In the rows, zero is written as 128.
Each named turn below is shown by a few rows before and after it. Which turns, in which order, take the first row of each later pair to the second? The first pair is answered.
zaze:
[110 133 132 136 150 143 124 125 122 110 123 122 109 139 114 102 141 134
 148 163 115 140 140 123 126 137 143 111 134 123 134 115 134 139 132]  ->  [126 113 147 130 146 136 117 114 132 128 122 121 140 139 114 113 145 123
 151 151 132 140 133 123 146 123 140 116 135 121 130 110 137 156 107]
[128 134 130 112 131  90 144 142 100 122 118  90 129 174 105 174 126  87
 152 123 119 154  82 144 124 112 131 118 146 169 118 118 126 160 138]  ->  [112 151 121 121 137  98 152 150  97 106 117  88 102 174 103 155 124 103
 149 137 107 152  91 141 112 127 134 117 159 170 128 118 122 153 158]
[126 115 148 136 135 128 138 118 149 135 128 121 122 120 129 105 132 126
 116 142 133 113 135 124 163 129 133 118 150 120 141 116 141 165 121]  ->  [149 108 143 117 120 113 128 125 134 144 123 127 154 117 135 144 137 100
 129 119 137 123 112 131 159 121 127 113 110 125 123 126 139 143 104]
[106 113 120 127 148 130 138 132 164 115 154  83  76 153 114 112 101 128
  88 113 126 151 144 131 117 131 112 118 118 138 106 135 130 127 115]  ->  [119  98 132 124 148 124 136 120 169 128 156  84  93 154 114 115 105 120
  89 107 139 150 140 130 130 124 111 119 119 136 109 131 134 142  97]
neveg:
[148  63  88 171 102 103 148 121 152 140 143 150 117  77 129 113 134 129
  87 111 137 118 128 115 150  90 114 139 127 135 133 150 130 148 125]  ->  [129  57 102 170 115 113 141 108 156 145 140 142 128  88 116 116 143 134
  91 104 140 110 137 112 149  94 126 139 147 142 119 132 130 166 101]
[136 163 121 166 113 127 180 107 171 138 157 129 142  86 142  76  96 158
  98 143 155 113 124 161 110 162 109 150 157 125 156 121 133 141 165]  ->  [109 149 145 170 146 124 173  90 144 142 130 127 132  98 110  69 122 148
 135 142 152 109 156 140 145 156 150 131 193 120 143  81 144 161 138]
[122  95 116 115 109 104 137 111 142 153 119 127 135 127 128 153 137 109
 142  94 136  88 116 148 162 123 135 116 128 126 137 112 140 139 113]  ->  [133 100 105 118 101 103 140 118 143 149 122 131 132 122 142 152 132 106
 137  97 136  93 107 154 158 120 124 118 117 124 145 127 136 129 133]
menis:
[135 140 134 161 120 127 149 111 157 108 127 119 133 115 135 162 124 142
 109 123 142 135  89 168 104 133  87 127 128 117 119 131 156 146 158]  ->  [136 137 131 163 119 126 148 110 152 106 123 122 126 114 137 154 121 139
 110 126 146 131  92 164 110 129  86 123 128 113 122 130 155 145 166]
[160 143 148 135 109 140 125 133 114 150 141 131 163 139 146 137 129 119
 112 148 130 159 115 124 130 112 107 154 121 146 126 140 151 155 107]  ->  [163 139 139 141 104 133 127 131 116 149 140 137 154 128 155 123 124 113
 114 153 138 153 119 119 146 106 106 149 124 136 138 144 154 160 121]
[152 107 114 154 108 126 142 137 152 130 144 129  98 106 153 105 103 121
 121 141 155 119 134 118 143 111 102 128 132 112 168 138 115 147 151]  ->  [142 128 101 154 115 129 144 151 131 109 134 131  75 108 151 105 104 128
 130 145 135 122 142 117 128 124 113 123 126 114 167 135 113 124 167]
Sulip:
[109 106 102 142 136 139 143 115 123 108 125 100 114 120 118 140 146 128
  83 115 119  80 155  95 109 126 139 133 106 105 153 126 103 120 159]  ->  [113 101 103 141 133 134 141 114 128 110 127  98 124 119 119 150 147 125
  81 107 122  76 151  97 111 122 140 137 104 105 148 126 102 123 151]
[136 105 119 134 118 131 117 116 149 120 125 142 125 109 161 136  93 116
 104 103 166  79 130 131 126 113 118 146 115 106 139 132  81 138 134]  ->  [137 113 121 136 115 140 120 124 158 119 134 143 126 114 167 130  92 128
  99 121 161  94 127 136 115 122 109 155 112 112 147 141  83 138 145]
[146 127  83 122  69 149  80 139 122 130 105 118 103 110 134 165 131 105
 158  82  84 105  85 124  98 120 141 133  85 107 118 117 118 167 162]  ->  [146 137  85 121  67 156  82 143 129 131 112 113 104 115 140 163 125 112
 154  88  80 110  84 125  87 123 132 138  81 113 124 125 117 170 170]
Pairs:
Each pair is 2 to 3 turns apart.
[155 127 190 116 139 144 118 119 181 184 165 129 188 163 119 125 159 136
 128 146 129 182 125 137 123 129  96 169 111 165 139 154 148 175 109]  ->  [130 184 147 116 136 149 124 160 145 138 159 128 126 158 122 124 141 163
 128 163  86 189 129 144  65 163 105 167  92 174 141 169 136 111 166] -> zaze then zaze
[139 121 146 134 144 143 137  91 128 134 126 133 115  97 154  82 126 155
  77 136 146 104 149 118 151 147 139 141 137 123 145  95 121 148 121]  ->  [123 157 127 123 149 144 137 116  91 110 114 135  84 103 141  94 128 158
  95 143 116 122 155 121 122 163 152 133 115 134 139 101 118 100 145] -> neveg then menis then menis
[122 144 124 142 112 123 159 117 158 131 142 112 108 133 142  73  96 159
 118 140 131 127 161 129 121 140 104 133 143 109 165 150 122 146 192]  ->  [163 110 144 109  98  94 134 104 147 174 131 121 188 136 135 140 112 109
 141  91 155 145 123 140 141 112 100 134  97 112 124 152 128 139 126] -> menis then zaze then zaze
[ 95 150 120 140 141 156 136 126 142 111 147 110  94 126 119 110 115 175
 102 137 114 111 145 121  84 155 125 136 156 137 137 116 115 131 142]  ->  [112 130  98 137 130 117 138 123 103  97 117 128  75 104 125 119 118 136
 124 107 127  85 151 115 128 129 148 106 150 111 138 114 116 106 149] -> Sulip then neveg then Sulip
[112 128 130 113 145 132 128 119 116 134 112 130 124 127 117 108 147 132
 153 131 115 112 161 106 164 116 171 115 174 115 130  95 154 173  91]  ->  [141 122 122 103 111 136 121 115 173 147 151 117 181 110 145 143 127 141
 101  99 133 106 113 135 119 121 123 140 134 123 123 124 132 175  73] -> Sulip then neveg then neveg
[119 150 158 140 141 149 141 126 146 137 163 128 126 150 135  91 132 124
 123 175 134 170 149 120 137 115 115 142 151 145 136 131 146 179 134]  ->  [144 158 136 111 119 125 124 149 110 135 151 138 152 144 139 151 130  96
 140 144 119 189 112 139 111 111 113 136  84 158 109 156 141 118 130] -> zaze then zaze
[158  97 107 113 116 129 124 127 134 132 136 135 163 122 150 147 124 123
 106 121 146 101  87 134 102 118  97 134 113 134 123 133 104 126 117]  ->  [143 120  93 116 120 138 129 141 129 117 138 132 139 126 147 140 116 138
 102 134 127 106  93 135  80 132  97 135 113 141 124 138  98 108 134] -> zaze then menis
[107 147  90 135 149 121 149 162 124 122 134  91 128 110 141 119 125 147
 136 133  96 120 130 135  92 156 145 129 150 143 107 132 124 120 110]  ->  [129 140  75 131 139 104 150 166 114 115 130 101 128  96 156 129 116 130
 133 118 106 113 119 135 102 143 140 124 130 133 112 146 118 102 120] -> neveg then Sulip then neveg
[128 150 109 123  96 115 137 175  63 100 133 105  70 109 144 146 127 135
 140 125 113 121 128 120 139 102 139  81 121 119 140 147 140  78 172]  ->  [161 103 137 109  90  98 124 148  79 143 135 110 135 110 139 175 140 103
 148  95 150 123 110 120 182  73 127  81 109 113 124 141 149 113 120] -> zaze then zaze then zaze
[114 138 167 133 142 127 118 105 113 100 129  86 145 157 127 151 120 141
 147 135  90 125 149 136 131 144 167 152 123 142  93 100 139 115  95]  ->  [141 118 171 127 128 118 117  96 130 119 138  92 177 150 140 162 115 127
 137 124 109 123 132 145 145 132 145 154 109 136  94 112 137 126  81] -> menis then zaze then menis
[131 138 139 122 124 145 118 128 135 147 146 118 157 136 118 147 128 126
 116 126 132 136 105 141 106 142 121 143 114 146 106 135 128 139 105]  ->  [147 115 145 127 124 125 123 119 120 153 129 134 152 133 125 130 133  94
 139 129 149 133 119 127 164 116 126 125 122 128 120 129 143 149 112] -> menis then neveg then Sulip
[140 141 154 123 107 132 125 109 131 156 154 150 181  97 123 171 123 111
 102 116 124 125  82 149  85 145 101 145 112 122 104 125  89 108 116]  ->  [110 146 167 116 138 123 119 108  76 149 118 156 154 113  84 169 148  97
 151 122 104 137 109 128 113 142 149 120 135 121  90  96 104  99 106] -> neveg then zaze then menis
[140 133 151 104 134 147 117 129 168 142 135 117 165 166 132 117 141 138
 132 142 129 166 131 131 133 123 104 150 136 141 106 144 128 167 109]  ->  [162 132 130  96 114 124 117 142 147 137 123 131 166 153 148 137 136 113
 146 128 132 171 114 137 138 110  98 144  98 134 106 165 128 132 124] -> menis then zaze
[114 151  97 141 121 130 143 134 114  98 118 128  76 103 133 113 105 147
 113 111 111  86 139 135 111 137 150 122 151 113 127 118 112 101 153]  ->  [106 146 107 141 124 134 136 121 129 106 125 115  99 105 123 126 104 156
 101  95 116  75 130 141 102 141 149 129 157 116 111 107 103 114 126] -> neveg then Sulip
[111 151 119 116 146 117 113 129  81 121 108 121 130 135 111 136 144 120
 162 112  98 134 134 116 126 126 162 105 139 124 102 115 141 116 113]  ->  [119 138 138 114 143 118 110 112 113 146 121 114 168 141 112 145 148 120
 153 106 113 139 122 122 129 121 147 119 139 128  95 116 145 146  86] -> menis then menis
[133 151  98 119 138 101  87 121  85 126 118 119 173 120 125 174 127 110
 145 112 116 109 100 147  84 126 118 124  89 142 101 142 128  76 110]  ->  [125 173  96 125 143 121  95 134  94 120 128 117 156 131 128 151 126 131
 143 145  99 129 104 147  66 141 108 138  89 155 116 155 131  75 135] -> Sulip then Sulip
[154 142 140 100 120 120 111 128 119 158 134 130 176 138 140 155 142 114
 132 125 129 178  97 143 105 127 116 146  77 159  91 141 131 113  91]  ->  [160 136 141 102 125 110 116 134  93 157 118 144 158 142 137 148 147  98
 158 138 127 187 111 134 132 115 129 134  76 151 100 140 143 105 106] -> neveg then Sulip then neveg
[169  95  94 116 130  82 139 111 130 146 109 131 149  91 110 123 120  83
 154  88 142  98 129 122 172 107 143 124 142 130 106 130 125 111 102]  ->  [185 120  76 119 107  97 149 132 163 142 138 130 151  84 140 118  94 106
 120 107 137 108 108 140 130 125 102 147 112 142 125 163 115  98 135] -> neveg then menis then Sulip
[135 114 160 151 143 128 142 116 188 145 172  93 137 138 154 108 137 132
 116 148 154 132 130 111 121 154 134 153 149 123 140 138 129 196 159]  ->  [128 104 143 151 155  93 142 114 121 124 122 112  97 128 137 107 151  94
 160 132 148 116 154  95 170 134 179 117 160 100 137 115 138 168 167] -> neveg then menis then Sulip
[140 109 148 143 154 140 132 118 168 152 132 122 171 113 134 148 127 105
 105 132 141 129 108 135 127 132 108 109 116 125 126 118 120 141  86]  ->  [134 118 112 156 152 124 148 137 132 115 109 140 102  97 149 113 115  96
 120 144 132 113 131 128 145 128 122  85 122  99 156 123 122 112 145] -> menis then menis then menis
[150 119 146 122 118 126 122 129 158 160 140 142 158 134 141 112 126 122
 124 146 142 140 122 124 152 120 101 148 133 128 143 151 137 159 133]  ->  [156 125 141 115 119 122 117 140 145 158 136 143 160 135 143 124 126 111
 135 145 133 154 115 130 145 123 100 146 112 132 135 157 142 141 138] -> Sulip then zaze
[105 157 128 113 143 149 120 149 110 126 117 129 111 159  93 121 148 134
 156 147  86 179 138 115 106 147 147 131 113 161 112 126 141 103 137]  ->  [ 92 136 140 124 156 146 118 125 111 129 106 127 104 154  86 104 154 133
 160 142 102 154 159 102 136 138 165 122 150 146 115 103 144 126 122] -> Sulip then zaze
[126 134 120 149 128 148 138 129 118 130 131 135  84 131 115  96 120 145
 134 167 126 155 133 124 144 134 123 123 150 140 148 129 155 128 143]  ->  [124 150 118 141 125 157 134 133 129 128 142 122  95 133 115 110 117 159
 116 162 121 159 121 132 116 148 110 136 138 154 138 136 148 120 139] -> menis then neveg
[119 131 131 147 149 138 137 124 141  89 142 133  99 131 125 119 135 134
 135 141 127 126 135 118 138 111 126 120 147 129 134 124 128 137 152]  ->  [141 107 136 139 139 123 131 111 145 105 140 136 125 125 132 135 138 113
 141 124 144 120 122 121 165  93 123 116 138 125 132 122 131 145 135] -> zaze then menis then Sulip
[135  92 151 135 128 100 126 107 118 147 111 131 141 130 118 118 144  97
 150 112 142 105 136 114 192  93 149 121 144 104 126 120 160 182  91]  ->  [168 116 107 135  85 107 140 140 158 129 144 132 139 107 171 122 100 117
  96 116 143 103  98 144 131 109  93 144  92 109 148 173 136 144 144] -> menis then neveg
[131 111 115 122 131 101 115 131 109 160  89 143 149 114 121 130 138  88
 136 101 155 123 136 128 160  75 143  80 135 107 135 126 135 130 110]  ->  [ 84 144 125 127 150 140 110 126 139 151 114 110 153 127  96 133 138 148
  98 100 134 110 138 140  88 115 147 102 163 129 107 108 115 144  81] -> neveg then zaze then neveg
[160 143 105 142  91 118 123 146 132 101 129 144 129 110 116 140 137 119
 109 127 113 108  94 141 137 121 115 128 152 107 143 160 136 120 147]  ->  [131 145 125 148 109 138 122 131 147 103 135 129 126 119  97 124 142 144
 100 136 112  99 112 135 130 130 124 135 190 110 138 138 136 151 129] -> menis then zaze then neveg
[133 131 104 116 112 105 125 137 107 141 137 114 113 109 128 175 125 131
 115 117 101 134 109 128  96 127 148 154 118 116 111 151 124 117 108]  ->  [111 141 113 128 123 126 132 133 125 138 144 104  99 113 121 150 123 156
 102 136  98 128 122 124  88 137 149 164 146 118 115 140 123 138 113] -> zaze then menis
[139 113 109 119 121 121 120 105 159 150 150 128 178 119 140 152 108 118
  97  91 150 107  95 138 109 106 112 131 104 121 117 139 112 130  97]  ->  [151 100  94 125 120  97 132 104 127 137 124 149 138 109 152 126 109  93
 125 101 156 105 118 123 160  86 122 107 111  98 143 141 125 123 135] -> menis then neveg then neveg
[117 139 124 122 125 140 138 127 140 109 141 113 128 146 128 133 121 158
  95 112 121 102 120 142  79 155 117 133 145 125 128 125 104 131 118]  ->  [102 136 136 119 145 128 135 125  97 108 109 121 112 158 107 130 145 137
 138 117 107 113 146 126 114 148 150 111 159 120 120 106 121 125 112] -> neveg then menis
[124 100 137 133 115  96  99 100 132 171 124 145 134 132 128 142 132 115
 162 140 127 142 126 137 146 109 122 122 119 140 152 135 133 144 125]  ->  [ 97 139 125 138 125 113  99 120 121 146 127 135 102 140 118 140 129 146
 157 153  97 145 133 140  99 134 132 128 118 155 147 137 123 116 147] -> zaze then zaze then menis
[141 120 134 109 124 122 118 130 138 141 132 122 159 130 122 158 116 131
 122 111 128 141  87 140 111 133 138 160 105 153  94 134 120 119 109]  ->  [163  92 128 121 112 111 128 119 152 144 132 134 151 114 142 129 107 117
 116 111 150 125  93 132 151 110 129 151 118 131 124 138 123 137 126] -> menis then menis
[128 113 143 141 126 132 140 125 143 143 123 135 121 122 138 108 123 121
 129 124 137 132 139 133 152 101 130 123 141 128 136 134 134 151 151]  ->  [136 128 138 131 119 137 137 136 147 144 134 134 130 127 146 125 119 129
 123 126 129 146 121 145 125 109 112 134 114 141 134 154 130 135 156] -> neveg then zaze then Sulip
[123 135 102 149 116 110 130 127 125  92 132 129 116 115 122 152 113 148
  90 106 128 101 127 133 111 153 137 120 116 111 118 125 130  89 116]  ->  [128 126  99 153 117 105 136 130 115  93 123 141 100 112 129 134 114 135
 105 115 133 103 137 121 139 142 139 110 121 101 135 128 137  93 136] -> neveg then zaze then neveg
[104 122 151 151 129 135 136  94 124 121 128 150  96 129 110  89 109 133
 121 151 126 117 167  99 145 128 124 118 182 110 133 103 133 130 120]  ->  [124 100 165 137 125 119 122  86 125 147 121 152 141 133 105 120 119 111
 133 126 139 126 148 101 160 114 118 117 162 113 112 102 138 138  84] -> menis then zaze
[112 160 126 138 114 137 142 150 139 132 152 105 113 136 124 124  87 154
 130 132 117 142 141 113  82 128 112 148 126 142 134 127 109  91 127]  ->  [138 111 155 139 116 113 137 124 131 161 134 119 133 136 120 114 106 110
 162 128 149 141 153  92 159  90 124 132 141 122 142 112 131 127 103] -> zaze then neveg then zaze
[124 127 130 132 129 130 139 136 118 112 138 136 110 124 106 104 129 128
 124 154 129 127 134 115 141 133 110 115 156 133 128 140 141 142 157]  ->  [116 139 129 128 129 133 135 145 115 110 141 130 115 129 101 120 128 140
 121 155 115 138 125 121 116 145 107 120 146 145 118 145 140 131 155] -> menis then menis then neveg
[118 132 145 119 134 134 122 129 133 140 136 117 148 131 110 145 135 144
 137 140 137 153 123 139 101 145 132 144 140 146 111 129 138 138 119]  ->  [124 125 147 125 131 137 124 124 144 143 139 114 151 130 116 140 133 144
 134 143 143 151 123 137 109 141 126 146 144 140 117 131 139 149 119] -> zaze then zaze then menis
[123 155 134 114 133 144 109 149 139 128 147 133 134 143 121 108 125 125
 126 181 126 167 141 131 109 137 127 125 102 139 154 147 123 145 144]  ->  [136 133 145 110 128 138 105 140 144 146 145 134 159 144 121 119 131 112
 130 168 142 169 132 132 126 124 122 127  96 137 148 147 125 159 119] -> zaze then zaze
[129 108 117 113  68  96 114 146  90 131 117 154 132 112 157 180 130 105
 132  86 107  61  91 106 120 123 155 135 113 131 107 109 103  61 152]  ->  [ 97 116 117 130  75 121 125 130 127 119 137 135 116 105 153 155 119 147
  93  91 106  28 104 107  93 144 151 147 148 126 112  94  89  85 148] -> zaze then Sulip then neveg
[101 158 115 125 151 177 139 119 151 118 147  96 120 143 123 119  95 168
 116 134 133 149 140 125  82 173 139 143 158 152 123 120 144 133  98]  ->  [132 130 132 113 136 159 126 106 162 148 154 101 170 141 131 142 102 142
 117 110 157 153 118 129 103 153 122 146 138 151 114 123 149 148  66] -> menis then zaze
[114 133 127 114 143 140 123 123 142 123 152 138 124 138 124 131 120 136
 135 150 136 119 126 129 117 148 131 138 140 130 133 124 131 146 127]  ->  [121 118 128 108 143 125 116 115 131 128 143 141 138 133 118 148 126 120
 145 130 140 115 124 124 133 133 139 130 136 126 122 116 129 144 112] -> Sulip then Sulip then zaze
[153 114 137 137 137 104  88 111 152 134  70  60 145 120  93 159 150 104
 152 111 116 179 131 101 164  93 171  93 120 136 130 110 117 146  52]  ->  [120 173  94 147 140 126 106 146 136  78  77  53  73 117  98 136 128 147
 136 142  73 176 145 109  99 132 172  96 118 147 146 126 101  96 119] -> zaze then Sulip then zaze
[117 162 116 114 110 141 153 162 120 123 107 118  97  99 139 150 142 125
 161 127  72 159  96 134  87 156 155 121 103 142 111 138 127  88 147]  ->  [110 161 135 118 116 164 151 156 156 136 131 104 120 108 137 146 141 148
 135 136  72 165  92 141  68 165 136 142 113 153 110 137 124 116 129] -> menis then menis then zaze
[169 110 154 139 123 130 112 112 163 116 129 137 155  92 150 131 106 135
 102 124 148  87 127 168 138  91 112 145 140 108 155 132 122 138 121]  ->  [158 127 125 138 124 120 119 127 124  88 109 144 106  83 148 126 103 132
 114 126 131  81 141 162 134  94 135 125 140 100 159 132 117 103 153] -> menis then menis then Sulip
[ 99 140 163 152 121 120 148 135 127  97 111 117  99 117 142 130 114 145
 140 148 135  65 123 133 125  76 148 164 185 133 131 121 153 133 133]  ->  [107 152 142 140 109 109 139 153 102  88 104 123 101 110 142 160 112 133
 153 134 122  80 108 143 102  79 146 161 149 145 116 135 148  90 140] -> zaze then zaze then zaze
[ 90 112 137 129 149 167 112 114 111 119 116 118 127 129 104 136 140 135
 124 111 113 126 131 130 127 127 158 137 143 147 106 114 111 138  77]  ->  [113  87 143 137 143 163 120 101 130 131 122 123 136 120 120 122 133 125
 117 113 135 113 132 124 157 109 144 136 149 134 119 116 113 163  80] -> menis then menis
[132 112 149 152 147 152 134 102 164 131 155 127 151 130 131  72 130 127
  98 120 146 104 133 115 140 132 121 150 156 136 144 108 132 184 116]  ->  [180 104 124 122 118 116 125 126 125 135 134 147 174 120 148 124 128  76
 124  88 147 130 100 130 146 112 111 136  80 136 130 144 134 127 123] -> zaze then neveg then neveg
[101 145 118 126 143 149 127  85 106 131 157 106 142 113 153 121 107 171
 123 122 131  92 117 154 137 115 154 126 154 110 124 103 106 161 104]  ->  [134 142 102 112 116 129 126 103 102 130 161 118 160 103 178 145  97 148
 124 110 133 106  93 167 133 106 133 128 105 111 126 130 102 136 118] -> zaze then neveg then neveg
[139 102 110 164 136 123 140  90 160 170 147 116 134 113 148  72  95 170
  71 110 150 107 156 128 155 148 135 130 149 105 163 109 117 208  97]  ->  [124 137  76 166 131 128 150 115 141 131 144 116  87 105 152  68  84 188
  64 115 124 100 160 136 118 167 136 127 140 109 170 120 106 163 139] -> menis then menis then neveg
[ 90 139 122 136 122 153 142 124 156 162  97  92 123 116 154  74 143 131
  93 139 108 107 132  91 168 127 125 128 203 115 152 133 125 156 132]  ->  [118 112 137 120 111 130 130 114 147 188  86  98 167 117 150 107 150  97
 109 109 124 117 113  96 192 107 121 123 177 112 132 135 130 158  99] -> menis then zaze
[129 163 153  90 121 121 156 154 108 130 108 167 123 143 111 162 108 116
 159 132  83 181 118 135 175 128 119 116 107 129 111 132 137  94 193]  ->  [103 149 156 105 136 121 163 131 104 120  95 164  96 136 103 133 111 121
 159 130  95 150 149 117 202 125 141 102 158 112 115 103 137 122 186] -> zaze then Sulip
[126 148 134 125 126 146 126 134 146 130 134 115 143 116 134 122 129 141
 100 137 127 115 126 133 125 125 110 140 151 136 136 132 131 138 141]  ->  [138 139 135 112 130 124 116 137 105 133 111 129 150 117 123 142 142 106
 136 123 127 128 122 129 154 109 131 122 133 132 125 127 138 120 131] -> zaze then neveg then zaze
[ 91 110 141 125 132 125  93 127 104 150 112 136 135 156 124 144 132 102
 131 115 151 138 126 132 146 116 124 110 154 127  99 111 144 104 101]  ->  [ 93 125 138 125 124 149  95 138 140 155 139 129 153 159 137 145 120 130
 101 127 150 147 108 146 106 133  95 132 141 142 102 133 133 105 112] -> neveg then neveg then Sulip
[108 167 101 123 134 159 147 115 152 108 134  96  95 135 122 159 128 181
  96 123 109 100 126 148  57 174 124 113 140 146 110 124  94 110  90]  ->  [113 124 131 141 145 156 150  77 177 131 137  99 109 132 122 129 134 171
  97 125 148  79 146 130 120 147 129 107 185 123 125 101 106 171  65] -> Sulip then zaze then menis
[151 104 144 138 121 124 132 114 113 147 110 124 144 124  96 146 164 126
 130 125 136 152 122 120 125 103 160 140 131 144 117 140 121 142  81]  ->  [129 117 143 154 132 140 143 111 124 133 114 118 110 125  96 111 159 153
 120 150 129 141 144 113 122 115 166 138 161 140 135 134 121 150 103] -> zaze then zaze then zaze
[125 158 119 115 132 131 126 153 116 115 141 136 115 135 102 122 128 130
 145 160  98 155 124 120 109 130 135 116  93 165 135 138 146 121 168]  ->  [133 145 138 110 130 140 120 138 141 138 157 127 160 142  97 132 132 133
 133 154 111 159 111 125 107 129 121 130  92 174 126 135 150 148 132] -> menis then menis
[122 119 116 126 144 135 137 132 109 120 117 132 115 126 115 108 121 135
 152 122 132 127 149 126 137 115 148 111 138 125 134 117 120 130 143]  ->  [123 113 122 124 145 134 134 132 106 128 117 133 124 128 115 113 123 128
 156 120 136 128 147 124 141 113 148 108 132 126 132 116 121 132 134] -> zaze then menis
[122 106 157 153 172 122 137 133 120 149 113 122 108 137  97  99 181  76
 189 131 117 164 175 106 204 143 137 105 146 131 122 131 145 159 132]  ->  [106 124 160 145 178 128 129 144 109 142 110 118 109 148  83 116 189  87
 192 128 100 175 172 114 171 156 149 109 136 147 104 128 141 144 122] -> menis then menis then menis
